In the data rows, zero lies at 4.5, halfway between 4 and 5.
Every row has one hidden group. There are 6 groups. Groups can overlap: rows of different groups may look alike.
Here is the table:
[4 5 8 5 3 2 4 4 3 4 4 2]
[5 5 7 6 3 6 5 5 4 7 4 3]
[8 4 3 2 2 5 5 5 4 4 4 4]
[8 4 4 7 9 6 4 4 6 4 4 6]
[3 4 5 4 4 7 5 5 4 7 5 3]
[4 4 4 2 4 1 4 4 4 4 4 5]
[4 6 8 6 4 1 4 4 4 3 4 3]
[7 3 3 8 4 8 4 4 4 3 4 3]
[3 4 3 3 9 2 5 5 6 3 4 8]
[3 3 4 5 4 7 5 5 5 4 4 3]
[3 6 9 6 4 5 5 5 4 7 4 3]
[3 3 4 6 4 7 5 6 5 5 5 2]
[5 3 3 3 9 1 4 4 8 3 5 9]
[7 9 4 2 3 1 5 4 3 3 4 9]
[4 4 4 8 8 4 5 4 5 4 5 5]
[9 4 4 2 4 6 4 5 5 4 4 3]
[4 3 3 4 3 9 4 4 4 4 5 3]
[4 4 6 6 3 6 5 3 5 8 3 3]
[4 7 4 2 6 1 4 4 4 4 5 7]
[3 6 5 2 6 1 6 5 4 3 6 5]
[3 4 4 4 3 4 5 5 5 5 4 4]
[4 4 4 2 9 1 3 4 8 5 4 9]
[3 4 3 4 3 9 4 5 4 4 5 3]
[4 3 3 2 3 2 4 4 4 3 5 3]
[4 4 4 6 4 7 4 5 5 6 4 3]
[5 3 5 5 4 6 5 4 4 5 5 3]
[4 7 3 1 4 2 3 4 4 3 3 3]
[4 4 4 2 4 4 4 5 4 6 7 4]
[3 4 3 5 4 2 5 3 4 3 3 3]
[3 4 3 5 4 8 5 8 4 4 5 4]
[4 4 5 5 4 2 4 5 4 3 5 2]
[5 4 3 5 4 4 3 4 6 3 4 4]
[4 4 3 4 3 9 4 4 4 4 4 3]
[4 4 3 5 3 4 4 4 5 5 3 3]
[3 3 5 5 3 6 5 5 4 7 6 4]
[3 3 3 2 9 2 4 5 9 3 4 9]
[4 5 3 2 5 2 4 5 4 5 7 3]
[4 3 4 9 3 6 5 4 4 5 5 3]
[4 7 3 5 3 5 6 8 3 5 6 3]
[4 3 3 2 6 2 5 4 4 4 6 4]
[4 3 3 9 4 5 4 4 3 4 4 3]
[9 4 4 3 3 6 5 4 4 3 4 3]
[5 3 3 3 4 9 5 4 4 3 5 3]
[3 7 3 7 4 6 5 8 4 4 5 4]
[4 4 3 9 4 7 5 4 5 5 4 3]
[3 4 3 3 5 5 5 6 4 6 7 3]
[4 3 3 6 4 6 5 4 4 5 3 3]
[4 4 4 5 4 3 5 4 5 5 4 4]
[4 4 5 6 3 4 4 4 5 6 4 2]
[8 3 4 3 4 6 5 5 4 3 4 3]
[5 4 9 2 4 1 6 4 4 7 5 7]
[9 5 4 2 3 7 4 4 4 3 5 2]
[4 4 4 3 4 5 6 5 4 5 5 4]
[8 4 9 2 5 2 5 4 3 9 4 9]
[3 8 3 2 4 2 4 4 4 3 6 9]
[3 4 4 5 3 8 5 6 5 3 4 3]
[5 4 4 5 4 9 5 4 5 4 4 3]
[4 4 5 5 3 5 5 4 4 6 5 3]
[3 4 5 5 3 5 5 5 4 7 4 2]
[4 5 7 4 4 5 4 5 4 7 5 4]
[8 4 3 3 4 6 4 5 4 3 5 3]
[4 3 3 9 4 6 4 4 4 4 4 4]
[6 4 9 3 5 2 4 4 4 9 4 9]
[4 4 4 4 4 6 5 4 4 7 6 3]
[4 4 5 6 4 2 4 4 4 4 3 4]
[7 4 3 2 4 7 4 3 4 3 4 3]
[8 9 3 2 3 0 5 4 4 4 4 9]
[4 4 3 9 4 5 5 4 5 4 4 4]
[4 8 4 3 6 2 5 5 4 3 5 4]
[4 5 3 3 4 9 5 5 4 4 5 3]
[3 3 5 5 4 6 4 5 4 7 6 3]
[7 3 3 7 4 8 4 5 4 4 3 3]
[4 9 3 3 4 1 5 5 3 4 4 9]
[4 4 6 5 3 6 4 5 4 7 4 3]
[3 3 4 5 4 4 6 4 4 5 4 4]
[4 4 4 5 3 4 5 4 4 4 4 3]
[3 4 3 2 6 1 4 4 3 3 6 9]
[4 4 3 3 9 1 4 5 9 4 4 9]
[7 5 9 2 3 1 4 4 5 8 4 9]
[3 4 3 5 4 4 5 4 4 5 5 3]
[8 4 3 7 9 5 4 3 7 4 4 6]
[8 4 3 2 3 6 5 5 5 4 4 2]
[4 5 3 2 5 0 5 5 4 4 5 9]
[4 5 9 7 4 1 4 5 3 4 4 3]
[9 4 4 2 4 6 4 5 4 3 4 3]
[4 5 8 6 3 2 4 4 5 3 4 3]
[3 3 3 4 3 4 5 4 4 4 6 3]
[5 3 5 7 3 5 5 3 4 5 4 3]
[4 5 9 6 4 1 4 4 4 5 3 4]
[4 4 3 5 4 9 4 3 5 3 4 3]
[4 5 8 7 3 6 5 4 5 7 4 3]
[5 4 4 4 4 4 5 4 4 3 5 3]
[3 3 4 5 3 3 4 4 5 5 5 4]
[9 4 3 3 4 7 5 4 5 3 4 4]
[4 5 4 6 4 2 4 4 5 4 4 6]
[3 3 4 5 3 5 4 4 5 4 4 3]
[4 4 4 4 4 5 5 5 4 6 6 3]
[4 8 3 5 3 3 5 6 3 4 5 4]
[3 4 4 6 4 4 5 5 4 5 4 3]
[5 4 3 6 4 9 4 3 3 4 4 4]
[5 3 4 6 3 9 4 4 4 3 3 4]
[4 4 6 6 4 5 4 4 4 7 5 2]
[7 4 4 6 9 5 4 4 8 4 4 6]
[4 5 5 3 7 1 5 5 4 4 4 4]
[4 7 3 2 7 1 3 4 4 4 6 3]
[4 6 3 7 3 6 4 9 4 3 5 2]
[3 4 5 4 3 4 4 3 4 5 4 4]
[3 4 3 1 9 1 4 4 7 4 5 9]
[3 4 3 5 3 4 5 4 5 4 4 3]
[6 4 4 7 4 8 5 4 4 3 5 2]
[4 3 5 2 4 2 5 5 4 3 5 9]
[5 4 3 3 9 1 5 4 9 3 5 9]
[4 4 4 4 3 7 4 6 4 7 6 4]
[3 4 3 5 3 5 5 5 4 3 5 3]
[4 4 6 6 4 1 4 5 4 3 4 3]
[3 4 4 2 3 1 5 4 5 5 4 6]
[4 3 5 5 4 1 4 4 4 3 5 3]
[4 4 6 5 3 2 5 4 4 5 3 4]
[4 4 4 5 3 4 5 4 4 5 4 2]
[4 4 4 2 5 2 3 4 4 4 6 9]
[3 4 4 2 3 4 5 5 4 5 5 3]
[7 3 3 3 3 6 5 4 4 4 4 3]
[4 5 7 6 3 6 4 4 5 8 4 3]
[4 6 9 7 3 4 5 4 4 6 4 3]
[5 4 5 2 9 1 5 5 9 4 3 9]
[9 3 4 2 4 8 5 4 3 4 4 4]
[3 5 9 7 3 3 5 4 4 5 4 3]
[3 6 9 8 5 2 4 4 4 4 3 3]
[6 4 3 2 3 8 4 4 4 4 4 3]
[7 5 4 6 9 5 5 3 7 3 4 5]
[4 4 3 2 5 2 4 4 4 4 6 4]
[4 6 9 6 3 1 5 5 4 5 4 3]
More rows, each followed by its group:
[9 4 3 2 4 6 4 4 3 4 4 3] q53
[5 4 4 2 9 1 4 3 8 3 4 9] q331
[9 4 3 3 4 7 4 4 4 4 4 2] q708
[3 9 3 2 5 1 5 4 4 3 5 8] q331
[3 5 9 6 4 2 4 4 5 5 5 3] q708
[4 4 3 1 4 4 5 5 5 7 6 3] q331
[3 3 3 2 3 1 4 5 4 3 6 9] q331
[3 8 4 3 5 1 5 4 4 4 5 8] q331
[6 3 4 7 4 9 4 4 4 4 4 3] q53
[3 9 4 2 4 1 5 4 4 4 5 9] q331
[4 4 6 6 4 5 5 4 5 7 4 3] q968
[4 4 4 2 4 9 4 5 4 3 4 3] q53
[3 4 4 4 3 4 3 4 4 6 3 3] q621
[5 5 3 6 3 9 4 4 4 4 4 2] q53
[3 4 5 6 4 7 4 6 4 7 6 4] q621
[4 4 3 5 4 3 4 5 5 3 5 2] q621
[3 9 3 2 5 2 6 4 4 4 6 9] q331
[3 6 8 6 4 1 4 4 4 5 4 4] q331
[4 6 8 6 4 5 4 4 4 7 4 3] q621
[4 5 8 6 4 1 4 4 4 4 4 3] q621
[5 5 3 5 3 9 4 4 4 3 4 3] q53
[4 4 6 5 4 5 5 3 4 6 5 3] q621
[3 4 4 5 2 8 4 6 4 5 6 2] q621
[5 3 4 3 9 1 5 4 8 2 4 9] q331
[4 7 9 8 4 2 5 4 4 5 5 3] q621
[8 4 3 2 4 8 4 4 5 4 5 3] q53
[3 5 5 4 3 7 5 5 5 6 6 3] q621
[5 3 4 8 8 5 4 5 5 3 4 5] q708
[4 3 4 3 9 2 5 4 8 4 4 9] q331
[7 9 3 2 4 2 4 4 5 3 4 9] q331
[5 4 3 7 6 5 4 4 5 5 4 3] q53
[8 4 5 7 9 6 5 4 8 4 4 5] q708
[4 4 5 5 4 5 5 4 4 6 4 2] q621
[4 4 3 2 6 1 5 5 4 3 7 5] q331
[4 4 5 9 3 6 5 5 4 4 3 3] q968
[3 4 3 6 4 7 4 5 4 4 4 3] q621
[8 4 3 2 3 5 4 4 4 3 4 2] q331
[4 3 4 5 4 9 5 5 5 3 4 3] q53
[3 4 4 5 3 7 4 6 4 6 4 3] q621
[4 4 5 9 3 6 5 4 4 4 5 3] q331
[3 4 5 4 3 5 4 5 4 5 4 3] q621
[3 4 7 6 3 6 4 4 4 7 4 3] q968
[5 3 3 8 7 3 5 5 6 4 4 4] q708
[4 4 4 6 3 8 4 5 4 5 5 3] q621
[4 5 3 2 6 2 4 4 4 3 5 5] q331
[9 3 3 2 4 6 4 4 4 4 4 2] q53
[3 8 3 2 3 1 3 4 4 3 3 4] q684
[9 4 3 2 4 7 4 4 4 5 4 3] q708
[3 4 6 5 4 2 4 5 4 4 4 2] q621
[4 3 4 5 3 7 5 6 3 7 6 3] q621
[3 3 3 2 4 4 5 5 3 6 6 4] q331
[4 5 6 7 3 4 5 3 5 6 4 3] q968
[4 5 9 7 4 2 5 5 4 5 3 3] q621
[5 3 3 2 9 1 4 4 9 4 4 9] q331
[4 6 9 7 4 3 4 4 5 6 4 4] q621
[4 9 3 2 6 2 5 4 4 5 7 5] q331
[4 3 5 6 3 4 5 4 3 6 4 3] q968
[9 4 2 2 4 6 5 4 4 3 4 3] q53
[3 4 4 5 4 9 4 7 5 3 6 3] q684
[3 5 6 5 4 1 5 5 4 4 4 3] q621
[4 4 3 3 4 5 5 5 3 7 7 3] q331
[4 4 7 6 4 6 4 5 4 7 4 3] q621
[3 4 7 6 4 2 4 3 4 5 4 4] q708
[5 4 4 7 4 9 4 5 4 3 4 3] q53
[4 5 3 5 3 7 4 5 4 6 5 4] q621
[3 3 5 4 4 7 5 6 4 6 6 2] q621
[3 4 4 5 4 1 4 5 4 4 4 4] q708
[3 4 5 5 3 8 4 5 3 7 5 4] q621
[3 4 4 2 9 1 5 5 9 4 4 9] q331
